a =
[[144 142 145 129 150 103 137 142 138]
 [125 110 146 118 132 130 122 153 115]
 [125 134 154 119 140 114 128 147 127]
 [137 141 149 125 146 106 134 143 135]
 [145 140 145 129 150 103 136 143 137]
 [139 137 148 125 148 107 133 145 134]
 [122 136 156 118 138 115 128 145 126]
 [135 140 150 124 145 107 133 144 133]
 [143 140 146 128 149 105 135 144 137]
 [132 113 118 135 114 152 128 129 113]]
a[-10, 0]	144
a[6, -4]	115
a[-6]	[145, 140, 145, 129, 150, 103, 136, 143, 137]
a[8, 5]	105
a[-9, 8]	115
a[8]	[143, 140, 146, 128, 149, 105, 135, 144, 137]
a[2, 5]	114
a[5, 3]	125
a[4, 7]	143
a[-5, -5]	148
a[8, 1]	140
a[-3, -8]	140
a[-5, 1]	137
a[2, 1]	134
a[-10, -2]	142
a[-1, -7]	118
a[6, 1]	136
a[-4, -6]	118
a[3, -3]	134
a[4, -9]	145
a[:, 4]	[150, 132, 140, 146, 150, 148, 138, 145, 149, 114]
a[-8, 6]	128
a[9, 3]	135
a[-10, -7]	145
a[6, 6]	128
a[0, 5]	103
a[4, -1]	137
a[-4, -1]	126
a[:, -6]	[129, 118, 119, 125, 129, 125, 118, 124, 128, 135]
a[-8, -7]	154
a[5, 0]	139
a[9, -2]	129
a[-7]	[137, 141, 149, 125, 146, 106, 134, 143, 135]
a[:, 2]	[145, 146, 154, 149, 145, 148, 156, 150, 146, 118]
a[-8]	[125, 134, 154, 119, 140, 114, 128, 147, 127]
a[-4, 0]	122

W =
126,126,121,105,109,129,119,136,118,132,123,127,129,144
130,108,136,132,122,115,141,150,121,150,141,116,141,129
114,120,131,127,138,111,137,143,119,141,137,127,151,124
126,113,129,125,125,104,104,142,120,146,139,115,135,132
125,130,137,129,156,127,157,136,148,132,119,148,117,125
125,125,133,136,135,130,142,129,134,119,140,130,134,124
116,108,149,146,138,113,140,128,129,134,145,124,143,109
W[0,0]	126
W[:, 3]	[105, 132, 127, 125, 129, 136, 146]
W[6,3]	146
W[3,6]	104
W[0,3]	105
W[5,9]	119
W[5]	[125, 125, 133, 136, 135, 130, 142, 129, 134, 119, 140, 130, 134, 124]
W[2]	[114, 120, 131, 127, 138, 111, 137, 143, 119, 141, 137, 127, 151, 124]
W[:, 8]	[118, 121, 119, 120, 148, 134, 129]
W[:, 9]	[132, 150, 141, 146, 132, 119, 134]
W[1,8]	121
W[5,7]	129
W[1,6]	141
W[1,0]	130
W[5,10]	140
W[:, 4]	[109, 122, 138, 125, 156, 135, 138]
W[4,2]	137
W[:, 5]	[129, 115, 111, 104, 127, 130, 113]
W[5,0]	125
W[1,4]	122
W[3,4]	125
W[3,3]	125
W[6]	[116, 108, 149, 146, 138, 113, 140, 128, 129, 134, 145, 124, 143, 109]
W[1,3]	132
W[1,2]	136
W[0,1]	126
W[0,11]	127
W[6,9]	134
W[2,0]	114
W[:, 12]	[129, 141, 151, 135, 117, 134, 143]

arr = array([136, 132, 146, 151])
arr[0] -> 136
arr[2] -> 146
arr[3] -> 151

A =
[[130 132 126 131 128 129 129 126 127 130 125 123 133 144 129]
 [131 118 127 131 128 131 129 131 126 130 129 128 126 151 132]
 [127 132 126 105 121 134 128 129 128 131 128 123 134 131 135]]
Rows and columns are counted from 0.
(0, 0) => 130
(0, 8) => 127
(1, 10) => 129
(0, 13) => 144
(2, 5) => 134
(2, 13) => 131
(2, 8) => 128
(2, 12) => 134
(0, 10) => 125
(2, 4) => 121
(1, 9) => 130
(1, 7) => 131
(2, 11) => 123

m = [131 127 127 127 128 141 126 138 123 128 142 132 101]
m[0]: 131
m[-7]: 126
m[2]: 127
m[-1]: 101

X = [106 115  98 116 111 107 113 134 120]
X[0] = 106
X[7] = 134
X[2] = 98
X[4] = 111

B =
array([[125, 125, 128, 131],
       [125, 131, 134, 130],
       [130, 126, 124, 127],
       [126, 131, 127, 132],
       [128, 127, 122, 129],
       [121, 131, 126, 127],
       [120, 132, 122, 127],
       [134, 136, 124, 125],
       [140, 119, 128, 130],
       [ 99, 127, 117, 127],
       [129, 132, 124, 123],
       [128, 127, 125, 124],
       [128, 130, 128, 127],
       [129, 128, 131, 134],
       [120, 128, 120, 123],
       [133, 130, 127, 128]])
B[0,0]	125
B[10,2]	124
B[:, 3]	[131, 130, 127, 132, 129, 127, 127, 125, 130, 127, 123, 124, 127, 134, 123, 128]
B[9,3]	127
B[9,1]	127
B[8,1]	119
B[0,2]	128
B[10,3]	123
B[0,1]	125
B[3,2]	127
B[13]	[129, 128, 131, 134]
B[11]	[128, 127, 125, 124]
B[2,0]	130
B[6,0]	120
B[6,3]	127
B[:, 0]	[125, 125, 130, 126, 128, 121, 120, 134, 140, 99, 129, 128, 128, 129, 120, 133]
B[12,3]	127
B[8]	[140, 119, 128, 130]
B[13,3]	134
B[5,2]	126
B[3]	[126, 131, 127, 132]
B[4,1]	127
B[14]	[120, 128, 120, 123]
B[12,0]	128
B[15]	[133, 130, 127, 128]
B[7,3]	125
B[12,1]	130
B[4,0]	128
B[2,2]	124
B[1,2]	134
B[:, 1]	[125, 131, 126, 131, 127, 131, 132, 136, 119, 127, 132, 127, 130, 128, 128, 130]
B[8,0]	140
B[1,3]	130
B[13,0]	129
B[14,0]	120

data =
[[131 123 123 140 126 120 134 127 127 112 117 132 139 152]
 [125 123 123 120 114 120 129 130 129 116 131 132 143 137]
 [141 123 123 131 139 120 129 125 121 117 127 132 122 137]
 [129 114 123 107 126 118 119 127 121 116 143 138 137 134]
 [128 116 132 128 126 123 122 127 126 116 127 133 139 137]]
data[0][0]: 131
data[0][9]: 112
data[:, 0]: [131, 125, 141, 129, 128]
data[1][2]: 123
data[4][4]: 126
data[:, 2]: [123, 123, 123, 123, 132]
data[:, 3]: [140, 120, 131, 107, 128]
data[:, 7]: [127, 130, 125, 127, 127]
data[4][8]: 126
data[4]: [128, 116, 132, 128, 126, 123, 122, 127, 126, 116, 127, 133, 139, 137]
data[3][7]: 127
data[3][1]: 114
data[3][9]: 116
data[4][2]: 132
data[4][6]: 122
data[1][3]: 120
data[1][5]: 120
data[2]: [141, 123, 123, 131, 139, 120, 129, 125, 121, 117, 127, 132, 122, 137]
data[4][5]: 123
data[3][12]: 137
data[2][9]: 117
data[0][12]: 139
data[3][0]: 129
data[4][13]: 137
data[2][6]: 129
